128 stands for zero in the data rows.
Here is a table of points, one per row:
[ 60  58 103 156 104 170 137  99 105  99 230 135 201 104 137 101 156 116
  98 122 184 179  77  81 188 118 108  96  91 122 167  98 182 175 132 138
  80  45 117 128 132 131 146 194 135 191 111 141]
[195 125 137 206 154  80 125 119  86  92  90 182 148 105  63  97 104 173
  94 115 122  97 182  83 195 115 123 145 134  69 154 166 157 115 135 126
 156  45 148 150 101 148 136  46 116  56 184 188]
[110 198 129  85 159 140  86 109 105 196 124 119 142 151  81 180 145 121
 122 113 167 104 119 109 160 128 125  65 109 137 192 150  85  59 204 176
 138 124 137 104 122 151 181  27 115 216 128 148]
[ 91 182 100 143  99  99 172  58 170  89  44 165 108 157  54 110 134  91
 153 151 117  87 144 125 199 110 136 168  40 133 192  73  48 161 118  59
 135 118  76 139 177 110 107 193 150 139 164  98]
[114 159 175 123 120 110 200  49 203 151 118 140 138 224 170 217 182 168
 169 116 106 102 107 179 118 129 149 113 115 188 144  93  81 137 133 139
 169 120 121 129 107 131  82 121 138  79  60 127]
[152 148 233  89 118  93 130  85 192 112 137  76 160 104 126 113  77  94
 144 216 154 184 156 137  87 147 199  98 102  90 101 111  87 143 146  91
  33 100 168 225  72 127 174  68 141 124 151 122]
[ 63 102 140  92 180  73  46 216 149  98 151 164 197 180 129  90 112  96
 175 130 122 100 153 122  73 119 165 181 105 100 190  80 158 116 135 153
  63 136 110 125 117 164 114 172  54 111  69 154]
[170 143 190  82 225 130 163 125 100 134 178 119  95 155 129 102  98  79
 121 135 202 135 211  77  77 211  92 198 133 126 133 151 120 185 101 137
 142 114  87  43 132 147  80 125 147 183 117 104]
[155 123  82 147 160 224 140 173  83  92  96 153  93 224 194 195  49 173
 146 165 212 131 145 138 164  76 165 126 150 100 118 123 155 123 107 171
 148  52 150 225  97 158  95 177 108 161 168  70]
[126 135 134 155 187 152 184 115 120 140  67  66 173  46 114  82 190 153
 124 125 166 117 173 136 150 136 207 133 199 138 130 139 149 127 160 166
 138  87 226  99 119 110  71 157 250 132 126  47]
[125 141 172 139 103 235 178 120  81 185 199  99 120 138 128  76 136 154
 165 162 154 125 187 112 103  63 132 163 122 114 197 124 162  57 126 101
  98 200 171  85 170  54 106 110  95  47 139 131]
[ 76 105 114 178 176  88 103 127  71 186 158 115  83 127 149 151  98 191
 181 124 141 181  93 147 164 143 184  98 158  39 118 102 127 178  43  48
 155 200 149  91 154 120 166  62 147 123  47 176]
[163 156  69  90 151 113 138 124 142 117 150  74 177 150 152  65  66 147
 139 144 111 137  69 124 163  59  88 157 146  96  92 122 190  62 252 125
 161 106  79 106 125  94 114 146 160 103  57 156]
[110  85 149 198 142 155 139 208 178 164 109 114 201 162  77 131 149  78
 112 130 138 140 122  81  94 112 102  90 138 116 145 201 103 158 125 150
 119 181 155 223 192 117  59 130 134 191 115 143]
[129 103 105  76 175  69 107 113 133 204 133 170 118 165 149 104 135 138
  45  66 113 142 168 214 165 118 152 126 173  95 224 199  65 118 152 128
 131 106 103 132  78  64  99 112 133 189 107 115]
[118  63 122 112 178 163 165 165 221 116  95 111 192  82 155 146 162 144
 163 136 100 131 158 189  49 145  96 135 129 119  97 132 126  82 125 117
 194 107 114 104  66 149 194 161 143 169 162 167]
[ 99 191  74  84  79  89 168 217 133 127  70 110 168  66 217 155  94 104
 138 172 132 164 137 135 164 142 157 105 189 170 221 178 109 164 134  95
 147  99  86 110 199 146 165 149  85 100 138 182]
[ 69 136 149 112 146  94 132 115 199 131  89 130 111 158  91 131 103 111
 166  35 160 174 167  65 159  94  99 147 154  36 107 140 162 128  88 224
 124  83 102  99 145 134 179 124 163  70 138  92]
[111 114 193 198 131 168 136  52 141 198  86 178 105 140 138  80  52 137
 102  86  98 117 120  92  48 165 132  98 152 107 141  79 136 140 211 162
 112 130 154 173 196  98 218 142 100 177 104 124]
[165  81  73 111 175 133 149 110  97  97 198  93 176 112  38 114 120 146
 123 101 108 115  83 126  93 173 108 187 113 106 168 121  86 156 133  72
 244 123 172 166  94 143 131 129  87 134  98 145]
[174  78 157  61 162  92 161 143 115 140 110 184  70 153 116  77 115 178
 143  92 111  62 104  74 125  92 167  88 155 126  72 132  93 120 101  92
 106 165 141 134 111 127 130 254  77 128 131 197]
[149 193 137 150  90  68 140  99  84 131 145  92 148 122 128 230 121  94
  86 123 180  38  93  72  92  99  71 142 157 145 102 104 113 135  92 128
 108  83 129 191 107 123 123 137 162  82 112 192]
[107 136 157  86 132 106  77 103 144 134  96 158 102 124 109 173 215 124
 138 114 150 228 135  48 115 123 104 104 141 183 108 114 198 105 165  13
 141 100 172 176 151 155  88 146  79  54  75  66]
[ 88 117 104 131  84 149 107 121 169  83  88 143  90 155 159 125  90 159
  41  91 159 201 115 132  71 126 128 185 106 226 106 145 160 124  91 145
 147 112 182  80  79  84 105  78 110  98 174 213]
[126  42 152 124  52 105 156 202 140  93 115 165 162 110  99 206 114 159
 157  66 175  77 120  84 162 169  89 170 126 113 167  81 125  99 159 120
 114 145 153  74 110 103  98  96 115 150 147  88]
[ 88 182 179  98 111 148  70 134  99 194  29 163 136 107 181  70 160  50
 149 185 174  76  21 130 122 121  90 162 108  48  71 147  87 145 125 146
 162 133 159 102 108  73 104 146 114 103 132 159]
[183  53  91  82 118 126  74 162 105  86  56  82 132 178 114 132 207 135
 158 123  91 165  91  56  98  70 168  63  72  88 153 180 147 182 143 141
 143 184  68 141 109  92 109  84 217 150 141 119]
[ 81 120 113 155  50 119 132 174 137 118 146  96  84 169  62 103 161 179
 151 182 140 153 112 180 129 109 123 121 221  90  72  87  64  93 161 118
 135 153 134 128  94 185 135 162 104 172 138 107]
[ 75  75 158  95 118 173 142 146 125 139 145 167 148  68 118 135  98 111
  86 163  73  79 220 115 139  10  86 107 101 165  75 163  77 159 107 159
 192 174 152 124 151 185 150  97 122  61  75 105]
[ 82  64 103 193 183 137  95  98  98 137  75 138 163 136 151 167 123  79
  81 133 146  88 145 146 104 204 142 118 184 113  66 123 158 131 165  78
 149 172  58 112 138 114  74  85 109  86 190 100]
[155 159  60 115  91  97 199  79 103 157 195 152 131 101 130 185 211  69
 159 132  51 175 153  83  61 138 164 133 150  61 109 137 130 176 166 205
  96 152 170 102 109 134 106 171  48  94 228 177]
[171  73 138 194 135 125  65  86 128 110 124 102 159  55 159 114 161 149
 171 104 135  46 158 121 200 170 146  66 152 200 102 120 115 105  85 196
  74 144 100  96 116 108 143 142  85 119  97 136]
[159 162 122 147 148 169 139 204  76 180  72 127 178 160  70 143 106 116
 153 155  74  96 118 159  45 147 164  82 101 128 168  61 205  85  65 145
 169  63  53  89  98 122 186 141 182  72 112 111]
[102  48 122  78 119 124  72  87 124  73 175 176 143 147 161 116 144 136
 127 154  76  87 109 115  76 127 130 116 152  95 191 154 123  24  62 110
 135  78 175 113 180 117 125 124 186 150 189 112]
[106 105 118  60  65 139 100  88 111 167 120 110 121  99  46 109 120 126
 112 148 138 165 183 138 123 102 197 176 157 184  50  74 139 106 125 147
  98  99  24 154 143 120  55  88 139 181  98 207]
[110 192 132 125  61 215 124 151 141  93 117 113 114 102 154  86  85 141
 128  90 105  66 136  76  91 126 190 118 133 105 169 116 146 190 122 109
 112 167 146  67  63 174 102  55 113 202 116  93]
[146 130 144 177 131 193  56 181 152 211 108 118  50 100 164 129 152 162
  99 121 108 157 147  46 176 165 130 176  63 121 126 106 114 136 148 107
 155  73 133  83  98 190 151 204 176 146 138 182]
[ 87 212 136 238 170  34 157 137 124 147 167 135 117 103  98 142 110 153
 164 156 104 140 100 123 105 111 124 127  81 181 104 201 172  82  59 109
 134 128 154  82  77 113  77 151  94 233 143 105]
[165 125 125  16  77 124 133 123 111 115 105  89 127 146  64 127  66 153
 133 124 139 143 101 142 124 213  99  36 118 161  98 140 129 140  99 116
 119  80 212  72 186  73  99 163 113  91 119 119]
[119 134  78  73 125 111 153 133 119 140 107  54  51  52 192 188  76 131
 145 116  62 103 163  71 112 145 110 171  86 129 114 117 110  87 116 111
 134 106 107 253 150  66 131 152 106 162 101  67]
[142 147 151  96 126 145 135 109 125 152 188 133 165 112 142 130 107  99
  63 109 150  82  21 140 168 149 222 215  84 151  83 105 102  98 145 124
 120 227 127 194 147 213 147 120 178  76 160  93]
[162  81  92  97 107 131 145 101 189 180 151 178  48  93  80 131 120  35
 133 220 155  88  82 152 204 110  80 117 199 143 174 140 217 160  91 140
 118 160 113 115  68 126 176 118 118 112 141  80]
[124 123 192 112 149 170 106 158 114 146 145 110  71  61  98 156 183  96
 174  54 139 110  91 242 111  58 170 157 128 170 169 103 174 153 129 147
 137  98 131 187 157  93 160 145 131 147 186 168]
[ 76 184 120 114  71 131 127 130 163 124 180 133 124 186 130  99 174 253
 170 111 133  44 151 162 149 200 112 143 102 117  80 253 216 171 117 149
 130 108  85 212 142 111 155 133 111  75 132 127]
[162  99  57 157 149 154 135  48 119 124  87 165 151  46 118 151 105 216
 130 168 194 116 117 167  69  77 116 106  46 148 142 204 114 162 164 101
  62 145 121  91 138 158 136 131  97 150 111 119]
[167 196  45 157 120 175  84 148 207  99 205 221 130 136 105 117 137  60
 174 122 151 164 130  89 115 145 205 115 143 174  63 129  38  92 128 123
 171 137  89 118 157  68 171 113 112 103  88 120]
[ 94 154 137 119 145 126 120 134 101  90 185 101  95  65 112 143 137 169
  61 113 194 142 126 143  65 143 102  58 112  71 150 149  56  97 118 159
 138 134  46  91 148 173 148 186 129  65 145 102]
[162 121  64  72 177 108 140 127 133 230 122 121 187 162 156  99 147 201
 164 145 115 145 113  94 144 146  71 162 122 189 112 100 132 119 105 133
  94 134 138 105 197 202 156  60 150 163 208 131]
[108 163 101 125 131 120 110 161  46 136 153 207 139 116 116 110  72  76
 208  75 112 187 156 193 159 160  95  90  96 186  75 114  89 133 149 189
  91 190 158 174  82 119  96 131 211  96 140 117]
[155  42  96 185 101  72 161 180 117 124 189  92  88 169 212 124 163  60
 125 135 139 102 143 185 118 109 153 136  41 104  51 112  88 161 159 141
 112   7 154  63 189 105 148  44 120 126 104  89]
[163 161 121 101  73 155 177  82 102 107 118 143 184 135 213  99 186  95
  61 118 135 175 177 149 164 135  91 103  88  93 120 121 125 119  16 112
 146 162 128 176  89 129 128 150 116 139  75 157]
[142 119  96 172 169 180 109  78 158  86 130 103  83 146 158  93 113  66
 218 113 131  79 162 159 125 159  57  81 161 128 181  97 117 125 154  65
 122 127 137 162 119 185  67  99 202 111 135 209]
These points spread out most along one direction. Take the direction at right angles to it along which they spread out most. Then take the direction at right angles to both along which they spread out most. Go by this last direction. How many in every 100 of the points above lie lower along it than each point below? Answers are rounded to whole numbers. More than half of the points above lie lower than the first one.
[148 108  74 194 154 116  80 126 195 155 144  31 125 173 123 139  95 150
  57 124  96 149 129 137 145 114 104 153 123 146 172 121  91 149  97 160
  51 192 124 119 103  78 109 209 149  52 164 114] 58
[193 126 171 148  77 117 158 103  96  68  79  89 106 201 116 174 116  26
 116 104 132 158 154 174 145 133 154 183 131 130 118 229 166  83 139 111
 108 192 144  77 194 171 190 190 149 170  88 164] 56
[ 93 115 122 145  87  82  87 143  56 116 129 101 111 167 102 147 157 129
  90 236  91 135 170 132 132 204 114 173 139 191 166 131 110 154 158 197
 155 131 165 181 103 125 181 142 120 141  82 126] 56
[150  92 181 166  50  76 101 114 160 190 157 118 109 114 160  89  83  90
 110 119 107 148 129 160 146 139 134  64  87 119 156 154 200  93 144 103
 209 127  95 124 118 179  34 129  91 131 154  93] 58
[166 146 174 135 126  90  65  88 149  16 140 168 119  86 167 171  96 201
 147 170 123 166  92 125 151 140 128 147 137 103 168  83 158 166 143 242
 208 185 138  98 182 122  85 135 171 155 134 149] 58
[176 128 142 156 105 158  94 120  98 125  68 130 123 106 143 111 153 144
 171  96  90 182  67 180 111 120  75 185 159 121 132 136  62 119  83 135
  54  81  83 112 113 182  84 103  34  98  82  57] 60
[122 160 188 154 138 112 206 139 113  85 150  85  95 148 139  66 142 128
  84 130  87 127  59  74 118  96 140 108 225 225 140 118  80 171  96 128
 129  98  99 149 144 164 107  74 114 118 145 126] 58
[141 116 233 129  90 101 165 169  75 119 159 177 147 138 148 144 122 172
 140 147 144 164 161 113 150 113 125 142 141 163 102 103  90 143 188  38
 126 171  44 130  76  55 184 161 149 112 199 102] 56
[147 165  70 167  96  69 173 161 151  88 111 206  81  87 148 106 164 130
  84 100 124 132 114 137  74 129  90 156 168 141 120 140 188 125 134  97
  58 161 167 143 139 126 173 112 228 137  53 119] 58
[123 168  92 112 132 109  62 102 112  94 132  35 160 158 145  80 138  91
 140  80 142 102 165 145 132  57  87 114 150 151  80  63 163 143 133  98
 185 193 159 103 110 132 233 121  54 182 168  94] 60
[167 213 153 108 141 180  55 165 163 149 187 158 175 124  79 186 122 167
  69 133  60 117 142 204 162 105 105 118 162  56  79 100 145 172 115  62
 106  95 164 121 190 102  96 131 133 175 130 115] 52
[117 130 117 123 214 115 217 173 160  71  71 124  59 103 117 104 179 148
  58 139 145 136 129 178 168 157 129  81  57 109 113  65 173  79 127 185
 109 187 134 168 162 135  87  56  72 149 133 143] 52
[ 48 114 165 103 211 199 159 109 106  69 126 113 113 153 126 153 113 100
 114 141  34 162  49 107 212 150 119 123 102 128 120 169 133 121 173 108
  70  88 126  77  83 114 158 107 131 107 124 122] 44
